The same turns and mirrors carry the whole set onto itself, and each row onto the other rows of its family. Which rows share a family with each named row? Give them in list order.
These 40 rows form 5 families of 8 rows each.
K558: [-27  -7   4  33  30 -37 -16  11  17 -37]
K695: [ 14  54 -16   4  21 -12 -10 -15  11  -7]
K733: [-16  -5  18  21 -24  -2  -8  -2 -48  -2]
K318: [  2  55   4  -7   8   1   4 -19 -12 -14]
K532: [ 17 -20  17 -26  -1  21 -10 -12  12  45]
K795: [-10 -63  17  19   0   3 -12  22  21   8]
K554: [ 22 -16  22  21   8 -45  -7 -47  14   4]
K931: [-18  14  19  27 -15  10   1   1 -38  14]
K500: [ 24 -34  16  32  10 -30 -22 -42 -10   5]
K898: [ -7  11  13  39  19 -30 -17  15  -1 -52]
K646: [-26 -11  22  35 -28   0  -8   0 -32 -12]
K723: [ 10 -32  20  17  29 -38 -15 -48  -3  -4]
K638: [ 31 -39  14  15  19 -23 -20 -45  -8  -2]
K211: [ 31  39  -3 -15  26 -15   0 -22 -12  -5]
K112: [  0 -68  14  17   1  -3 -22   7  30  -5]
K93: [-20   4   2  16  23 -12 -28  20  20 -58]
K687: [ 21 -18  15  -7 -14  12  10 -32  -1  39]
K517: [ 28 -19  -6 -15  19 -17  -7  16  58  -5]
K22: [ -4  22   5  -5 -15  32 -11  43  17  -9]
K2: [ 19  -8  12 -28   6  30   2 -13   3  38]
K837: [ 29 -21  11 -16  35 -20 -30   0  49 -22]
K872: [-12   6   8 -13 -17  40 -11  32  27   3]
K47: [-20  25  17  -3   4  30  -1  40  16 -18]
K487: [ -6   9  16  34 -13   9   4 -11 -46   3]
K670: [ 25  -9  27 -25 -10  10  11 -19   7  37]
K497: [ -7  -5  20  42  17 -22 -26   6   5 -58]
K792: [ 27  -3  -5 -25  37  -3 -10 -14  51  -6]
K206: [-16 -54  30  27  -5  20 -26  12  15   6]
K341: [ 28  39   3 -13  30 -13   3 -17  -6 -25]
K242: [ 18 -22  15 -22  36  -1 -25   6  54 -23]
K268: [ 17  52   8  -9  15 -10 -12 -26  -5 -19]
K239: [-14  26  13 -19   8  21  -7  43  24 -12]
K858: [-19   0  -1  35  25 -17 -37  16   6 -50]
K728: [ 23  -5   6  -9  38  -4 -15  -1  63 -10]
K177: [ 13 -19  10  22  25 -43  -8 -45  -9 -23]
K371: [-17 -58  31   7 -19 -15 -17  13  13   6]
K466: [ 25   2  10 -23 -29  11 -12 -13   6  36]
K477: [-25  12  -8 -11  -8  17 -22  45   9  -6]
K940: [-32  14  18  24 -18 -11 -20 -18 -35   3]
K284: [-20 -47  33  27  -7   6 -29  23  24  -2]

Which other rows belong to the same family as K477? K558, K695, K554, K517, K371, K466, K940
Which other rows belong to the same family as K242? K638, K2, K47, K487, K497, K206, K341
Which other rows belong to the same family as K268? K733, K795, K723, K22, K670, K858, K728

The same turns and mirrors carry the whole set onto itself, and each row onto the other rows of its family. Which rows share a family with each named row? Give them in list order.
These 36 rows form 6 families of 6 rows each.
K123: [-10 -13 -27 -22  13 -23 -15 -27   9 -27 -12 -19  32   2  14 -41   3 -10
 -31   6]
K316: [-15 -12  -9 -23   4 -29 -32 -20  13 -33 -23 -15  35 -10  26 -26  -7 -17
 -36   7]
K98: [-16  41 -13  -3   8   8 -10  34 -29 -23  -3  -5 -25 -33   1  27  30  18
   5 -38]
K592: [-30  22 -15  -4  29  -1   3   2 -25 -37 -13 -24  35 -36  13 -51  17   1
 -44  38]
K399: [-33 -18  29   2 -19  21  29 -17  -7  24  35 -23  34  17  -8  19  21  43
 -47  21]
K959: [ -9 -12  64   3 -65   3   9 -24 -43  -1  -1   9   6  -2  -8  18  -6  40
 -31  20]
K982: [-24 -17  18  12 -35  12  22 -30 -11  17  46 -26  24  13  -6  -2  22  50
 -38  20]
K794: [-20  13 -14  -3  31   0   7   4 -22 -37 -17 -24  22 -28  26 -50  19 -11
 -38  36]
K290: [-24 -28  31   8 -34  29  27 -18 -23  16  30 -22  36  15 -10  -5  11  48
 -45   9]
K3: [-43 -13  29  14 -32  17  21 -33 -19  11  44 -15  33  21  -7  22   3  35
 -48  21]
K717: [-29  24   5   1  27  -3  12  -1 -24 -26 -11 -15  31 -43  26 -44  29 -16
 -34  46]
K232: [-57  46  29 -10  10  39  -1  -4 -19   3  -3  21  -8 -44  -3  32 -18  17
  -8 -41]
K34: [-20  -7  48  -1 -61  -1  17 -53 -38   2   3   7  -3  -8 -16  13  -8  50
 -34  16]
K334: [-18  35  -2   3   8  17  -1  37 -38 -28 -15  11 -30 -30   3  38  13   8
   3 -27]
K31: [ -2  -6  42   5 -71  -6   8 -42 -41   1  -5   4   2 -22  -5  14  -4  49
 -19  24]
K583: [-14   1  51   2 -63 -12  12 -27 -31  11   1  10  -8 -10 -19  24   3  49
 -31  32]
K421: [-16  -2  40   2 -61  -9  17 -46 -39  -6  -5   2  10 -10 -26  12 -11  62
 -32  16]
K360: [-39  53  30 -19   8  29  -4   5 -24   5   6  19 -32 -52  -6  28 -17   9
 -11 -25]
K635: [-49  59  19 -13   6  21   5  -8  -9  14   2  17 -23 -47   1  42 -14  28
 -10 -27]
K163: [-26  23  -8  -5  24 -13 -14  11 -16 -24 -18 -18  15 -38  24 -39  20 -15
 -39  49]
K387: [-37 -26  29   7 -28  18  21 -38  -9  12  35 -14  23  23 -11  14   3  47
 -46  18]
K859: [-24  -5 -26 -15   2 -36  -7 -45  16 -24 -14 -16  35  -9  27 -30   2  -3
 -29  13]
K102: [-19  42   0  -1   4  19   5  25 -27 -34 -20  13 -14 -21   9  45  20  25
  -3 -45]
K744: [-26  15   2 -11  19   5  -5  10 -22 -27 -25  -5  31 -32  28 -46  12 -29
 -41  40]
K743: [ -7  -3 -22 -24   2 -30 -34 -39   8 -19 -21 -13  35  -1  21 -25   3  -6
 -31   1]
K591: [-35  59  26 -23   6  29   3  15 -17  12   9   9 -17 -50 -10  27 -26   7
  -9 -22]
K200: [-52  47  32 -23  15  25  -8  -2 -12  16  12   7 -11 -63  -8  27 -12  16
 -13 -29]
K652: [-26 -17  36  13 -35  27  21 -12 -10  23  33  -2  29  23 -15  10  15  37
 -49  21]
K507: [  0  -3 -29 -28  -1 -29 -11 -21   6 -26  -9 -19  37  -2  16 -35  -7 -15
 -27   5]
K543: [-39  10  -5   9  18   1   6  -7 -15 -34 -24 -14  35 -41  32 -45  10 -15
 -38  42]
K539: [ -5  32 -14   9   6  11  -6  32 -29 -26 -17  17 -13 -22   3  41  24  25
   8 -31]
K246: [-23  41  -4   5  -1  10 -13  31 -41 -37  -9  13 -19 -23  -1  47  15   5
   3 -28]
K425: [-43  55  22 -21   7  39  -8   4 -19  11   0   1 -15 -52  -2  17 -10  16
 -17 -46]
K719: [  0 -10  54   6 -68  -2  16 -35 -34  -6  10   7   8 -13 -16  -4   2  50
 -25  15]
K164: [-10  30  -1  -8   8  26  -5  38 -29 -33 -10   8 -11 -28   1  23  14  20
  10 -48]
K716: [-21  -9 -12 -21   8 -23 -14 -40   3 -38 -24  -2  46  -4  29 -35  -3  -5
 -38   1]

Which other rows belong to the same family as K716? K959, K290, K232, K744, K164
Which other rows belong to the same family as K539? K399, K717, K31, K743, K200
Which other rows belong to the same family as K592? K3, K421, K591, K507, K246
Which other rows belong to the same family as K425? K316, K102, K652, K543, K719

